[[77, 37, 31],
[24, 113, 177]]
:
[[77, 31],
[24, 177]]

[[68, 74, 62, 77, 71, 138],
[133, 161, 145, 150, 150, 55]]
:
[[68, 62, 71],
[133, 145, 150]]

[[105, 131, 91, 91, 86, 115, 112],
[105, 159, 118, 105, 86, 109, 136],
[105, 129, 96, 105, 67, 114, 82],
[105, 159, 118, 105, 86, 109, 136],
[105, 157, 118, 105, 86, 109, 115],
[105, 159, 118, 124, 86, 109, 115],
[105, 147, 101, 94, 80, 119, 115],
[105, 159, 122, 117, 86, 102, 121],
[105, 159, 118, 105, 86, 109, 123],
[105, 138, 118, 131, 90, 92, 115],
[105, 161, 118, 105, 86, 109, 134]]
:
[[105, 91, 86, 112],
[105, 118, 86, 136],
[105, 96, 67, 82],
[105, 118, 86, 136],
[105, 118, 86, 115],
[105, 118, 86, 115],
[105, 101, 80, 115],
[105, 122, 86, 121],
[105, 118, 86, 123],
[105, 118, 90, 115],
[105, 118, 86, 134]]

[[108, 143, 102, 64, 124, 124, 86, 76, 135],
[78, 100, 140, 62, 89, 85, 71, 161, 109],
[32, 111, 108, 120, 82, 104, 138, 104, 108],
[146, 170, 159, 117, 24, 99, 96, 104, 72],
[89, 95, 138, 82, 123, 85, 94, 117, 84],
[120, 141, 124, 68, 39, 92, 27, 70, 116],
[127, 101, 110, 56, 78, 99, 36, 130, 124],
[69, 105, 88, 142, 169, 126, 146, 143, 100],
[94, 127, 103, 131, 58, 123, 119, 91, 95]]
:
[[108, 102, 124, 86, 135],
[78, 140, 89, 71, 109],
[32, 108, 82, 138, 108],
[146, 159, 24, 96, 72],
[89, 138, 123, 94, 84],
[120, 124, 39, 27, 116],
[127, 110, 78, 36, 124],
[69, 88, 169, 146, 100],
[94, 103, 58, 119, 95]]

[[95, 22, 161, 91, 85, 65, 95, 81],
[121, 111, 122, 35, 70, 73, 107, 60],
[141, 65, 95, 17, 80, 144, 51, 19]]
:
[[95, 161, 85, 95],
[121, 122, 70, 107],
[141, 95, 80, 51]]

[[127, 66, 70, 67, 131, 138, 143, 93, 88, 97, 83, 79, 152, 126],
[75, 74, 65, 53, 71, 83, 84, 64, 118, 163, 151, 61, 165, 69],
[138, 97, 90, 127, 126, 40, 136, 107, 86, 110, 60, 88, 96, 140]]
:
[[127, 70, 131, 143, 88, 83, 152],
[75, 65, 71, 84, 118, 151, 165],
[138, 90, 126, 136, 86, 60, 96]]

[[80, 133, 146, 39, 139],
[71, 118, 156, 62, 150],
[94, 113, 151, 57, 163],
[97, 74, 67, 156, 16],
[126, 69, 62, 118, 33],
[87, 162, 74, 107, 142],
[59, 118, 143, 78, 129],
[74, 134, 129, 73, 161],
[91, 166, 75, 107, 92]]
:
[[80, 146, 139],
[71, 156, 150],
[94, 151, 163],
[97, 67, 16],
[126, 62, 33],
[87, 74, 142],
[59, 143, 129],
[74, 129, 161],
[91, 75, 92]]

[[126, 48, 164, 90, 129, 86, 95, 133, 131, 105],
[142, 64, 101, 141, 118, 110, 54, 116, 153, 31],
[97, 39, 96, 68, 84, 88, 140, 170, 129, 136],
[53, 74, 65, 166, 69, 52, 98, 59, 96, 82]]
:
[[126, 164, 129, 95, 131],
[142, 101, 118, 54, 153],
[97, 96, 84, 140, 129],
[53, 65, 69, 98, 96]]

[[127, 180, 107, 145, 75, 128, 116, 112, 58, 139, 116],
[150, 170, 83, 165, 76, 103, 137, 128, 64, 110, 129],
[150, 171, 87, 163, 81, 103, 139, 124, 66, 117, 126],
[127, 178, 112, 157, 85, 125, 125, 115, 68, 139, 112],
[154, 170, 101, 153, 102, 104, 146, 111, 60, 128, 126]]
:
[[127, 107, 75, 116, 58, 116],
[150, 83, 76, 137, 64, 129],
[150, 87, 81, 139, 66, 126],
[127, 112, 85, 125, 68, 112],
[154, 101, 102, 146, 60, 126]]
